(in the rows, 128 means zero)
Named turns come first, each shown by rows before and after it. Which turns, in which order, take the first row of each pair that follows to the second? Write the first one first, as in the answered first pair.
turn J_181:
[153  91 137 122 134 154 123 124 162 114 172  88 140] |-> [182 115 116 123 162 148 132 117 125 130 168  92 135]
[123 130 135 134 144 159 141 124 143 131 117 170 142] |-> [116 112 132 129 133 164 145 125 150 117 126 160 131]
[114  82 123 113 107 106 131 137 175 108 192  80 107] |-> [168 123  85 114 158  97 149 125 107 135 187  86  95]
turn J_954:
[114 101 144 125 112 105 128 146 174 111 153 108 117] |-> [124  98 128 124 130 106 143 148 164 110 166 111 108]
[122 121 115 134 149 152 139 126 121 138 121 169 131] |-> [143 137 115 137 160 140 133 124 111 149 125 156 140]
[139 118 129 129 174 159 156 115 165 128 150 160 147] |-> [162 142 137 139 178 139 142 112 155 147 150 141 164]
turn J_425:
[132 157  96 120 123  96 133 140  83 122 119 115  98] |-> [109 147 105 114 117 136 133 131  91 117  86 155 100]
[183 139  95 122 123 151 118 108 128 129 141 106 126] |-> [156 120 107 116 106 180 118 104 142 117 120 132 122]
[165 134 118 127 144 101 129 139 113 129 179  87 118] |-> [142 131 130 117 154 181 131 112 114 136 110 178 129]
turn J_285:
[100 152 152 149  89  80 113 148 132 135 110 114 138] |-> [120  92 149 138 106 130 126 132 175 111 160  90 135]
[ 77 124 144 136 113 112 136 172 168 123 154 119 103] |-> [ 91 121 132 140 145 119 153 170 170 128 173 132 105]
[141  73 161 139 134 188 126 114 189 116 147 114 157] |-> [156 146 135 164 200 143 154 132 134 159 127 178 168]
Then:
Each pair is 2 to 3 turns apart.
[157 133  92 127 173  98 183 148  86 136 155 131 120] |-> [104 108 125 113 139 169 170 130 118 123  88 196 128] -> J_954 then J_425 then J_954
[115 140 149 139 115 102 116 138 141 130 132 137 151] |-> [105 131 144 133 115 121 125 137 144 123 122 159 145] -> J_425 then J_954
[135  89 107 118 124 140 145 132 132 103 165  82  95] |-> [116  83 116 112 124 184 147 119 138 103 129 130 102] -> J_425 then J_425
[116 155 125 140  86  92 123 155 103 134 152 139 100] |-> [136 159 164 149 110 128 104 135 136 161 143 161 154] -> J_285 then J_425 then J_181
[107 100 133 125 124 144 142 131 118 141  86 159 136] |-> [130 117 116 125 142 136 149 129  93 150  89 154 132] -> J_425 then J_181 then J_425
[ 80 156 160 139  68  44  99 130 112 168  89 147 159] |-> [104  56 171 113  59 130  98  98 183 126 152  90 154] -> J_425 then J_285
[138 120 123 121 141 156 142 121 143 119 135 134 135] |-> [111 140 137 128 123 134 131 133 145 125 113 151 143] -> J_285 then J_181
[161 184 102 130 172  99 185 131 105 152 146 153 171] |-> [ 95 143 165 134 101 100 152 143 192 129 146 142 199] -> J_181 then J_425 then J_285
[146 111 112 127 165 107 146 130 113 132 176 125 121] |-> [112 103 140 124 155 152 138 121 136 133 130 182 140] -> J_425 then J_181 then J_181
[100  81 123 129 116 148 142 121 121 103 144 129 147] |-> [118  90 104 126 131 146 152 118  95 105 142 128 134] -> J_181 then J_425
[130 124 118 116 125 155 169 128 113 116 149 136 108] |-> [114 159 144 120  88 132 135 127 100 132 107 131 126] -> J_181 then J_285
[131 158 153 150 136  71 121 127 135 149 146 120 155] |-> [130 108 137 125 105  95 124 117 142 114 167  75 120] -> J_285 then J_181
[101 103 105 117 120 120 141 142 135 109 139 137  98] |-> [121 154 137 138 125  90 110 141 129 150 119 139 147] -> J_954 then J_181 then J_954
[137 155 147 144 118 106  99 127 131 149 121 104 152] |-> [159 139 135 145 158 126 123 122 142 149 154 113 155] -> J_285 then J_285
[ 87 126 110 149 116 118 155 171 103  94 135 151  56] |-> [144 158 100 157 158 106 154 160  71 123 148 134  72] -> J_285 then J_425
[ 87 142 105 138 111 114 136 123 119 143 107 134 116] |-> [116 122  87 129 127 137 145 109 106 136 128 114 101] -> J_285 then J_181
[137 138 149 157 126  98 130 128 138 175 121 101 133] |-> [136 127 125 155 144  95 158 138 134 164 146 107 112] -> J_954 then J_954 then J_425
[126  82 119 113 123 160 121 139 174  99 163  93 103] |-> [167 162 153 138 134 119  77 131 140 158 125  87 158] -> J_954 then J_181 then J_954
[123 120 168 128 130 140 153 125 147 122 144 116 124] |-> [136 157 165 136 137 115 148 126 118 140 126 118 129] -> J_425 then J_285
[ 81 123 154 115  99 108 143 152 146  95 169 143 107] |-> [132 154 133 127 171 109 162 146 118 128 184 164 122] -> J_285 then J_425
[115  85 137 138 107 124 116 138 126 139 149 113 135] |-> [139  96 139 136 115 135 105 124 114 151 142 106 145] -> J_425 then J_285 then J_285
[127  98 131 120 136 161 136 121 169 127 157 123 128] |-> [128 111 141 116 127 180 121 106 154 136 119 137 134] -> J_181 then J_954 then J_425
[150 133 139 121 126 128 102 111 140 136 135  99 147] |-> [127 117 138 113 125 162 114 107 150 125 117 135 137] -> J_425 then J_954
[114 110  98 108 152 162 154 141 138 112 165 140 126] |-> [ 91 105 107 110 135 159 152 150 149 107 159 148 127] -> J_181 then J_425
[186 162 159 131 146 167  98 101 124 155 110 116 163] |-> [124  81 136 110 120 199 142 121 169  92 140 133 106] -> J_425 then J_954
[137 117 134 132  96  96 111 128 153 143 165  63 161] |-> [134  81  92  97 100 167 143 105 120 114 144  89 105] -> J_425 then J_425 then J_181
[119 122 175 121 122 139 110 111 192 137 123 137 168] |-> [110 143 136 129 169 126 153 128 159 145 119 197 147] -> J_954 then J_285
[ 85  87 138 117  82 153 111 131 160  98 122 118 115] |-> [171 134 109 142 193 132 138 126 129 147 172 130 146] -> J_285 then J_954
[130 114 162 145 123 141 118 126 164 137 114 119 140] |-> [153 126 118 145 170 135 153 129 125 142 129 137 114] -> J_181 then J_285
[103 141  63 152 144  94 165 152 105 102 154 100  74] |-> [ 86 187 137 170 134 132 114 128 126 148  64 174 147] -> J_954 then J_181 then J_425
[171 117 104 101 122 145 168 110  94 119 125  81 143] |-> [172 119 106 101 127 157 168 105  90 123 113  96 144] -> J_425 then J_425 then J_425
[125 115  95 120 131  99 154 140 109 102 169  88  84] |-> [108 169 159 154 138  71 119 150 139 149 131 134 158] -> J_181 then J_181
[130 132 144 114  98 118 133 147 144 116 134  96 136] |-> [140 133 131 111 101 119 134 143 126 117 132  89 125] -> J_181 then J_954
[100 102 139 158 156 133  85 152 153 115 145 110 117] |-> [ 97 102 124 158 175 145 102 152 146 115 143 136 110] -> J_285 then J_425 then J_181
[149 167  66 137 131  95 143 160  72 127 141 106  98] |-> [157 191  94 137 135 136 117 134  66 151  86 147 128] -> J_425 then J_954 then J_954
[157 177 120 151 155  89 151 152 132 153 129 127 157] |-> [155 107 140 131 115 136 136 135 184 114 157  78 152] -> J_285 then J_285
[116  83 115 128 149 119 141 139 150  82 160 128 109] |-> [126 151 153 155 161  91 108 136 136 133 114 158 165] -> J_181 then J_181 then J_954
[142 104 122 116 134  97 134 136 128 119 189  87 130] |-> [146 105 114 106 117 104 127 128 106 113 170  75 115] -> J_954 then J_954 then J_181
[154 101 138 121  96 128  98 118 122 117 130  65 132] |-> [146 127 139 126  89 107  95 124 103 127 107  74 133] -> J_285 then J_285 then J_285
[121 144 127 138 173 133 135 137 138 146 132 175 151] |-> [100 152 142 137 106  84 103 150 133 136 122 121 143] -> J_285 then J_425
[108 130 175 133 106 113 103 136 143 155 106 129 160] |-> [137 125 153 142 170 130 137 135 145 164 141 155 164] -> J_285 then J_285
[156 192  84 118 142 107  97 128  27 183  81 148 113] |-> [172 150 112  97  82 137  52 102  54 160  92  64 115] -> J_285 then J_425
[160 196 152 144 151 128  89 102 103 170 105 148 177] |-> [118 109 174 124 115 199  90  91 177 124 115 152 166] -> J_954 then J_285
[145 104 121 119 134 165 128 106 121 119 126 132 120] |-> [156 137 138 135 148 140 116 112 119 146 121 137 149] -> J_425 then J_425 then J_181
[151 132  98 153 196 101 161 135 127 130 198 147 122] |-> [101 134 169 145 134 165 106 107 160 138  94 203 164] -> J_954 then J_425
[123 106 132 111  79 149 111 121 137 103 115 124 100] |-> [136  99 132 115 122 177 127 114 151 113 127 156 117] -> J_285 then J_954 then J_425
[ 92 124 141 124  98 154 128 127 137 120  90 171 126] |-> [141 140 117 126  96  90 119 135 106 125 142  77 114] -> J_181 then J_425 then J_954
[131 105  99 112 147 161 153 117 118 109 141 135  93] |-> [ 88 102 130 119 118 157 139 129 147 105 116 158 108] -> J_425 then J_181 then J_425
[ 71 121 152 149 111 127 112 145 149 136 102 203 135] |-> [107 101 139 153 109  76 111 158 162 121 189 104 127] -> J_425 then J_285
[134 126 129 121 176 140 194 128 102 131 149 194  86] |-> [ 96 104 166 118 136 164 173 125 144 118 125 208 101] -> J_954 then J_425 then J_285
[120 169 133 160 182 140  98 142 116 185  76 150 162] |-> [129 101  66 128 153 132 132 152  97 122 147  59  74] -> J_425 then J_181 then J_954
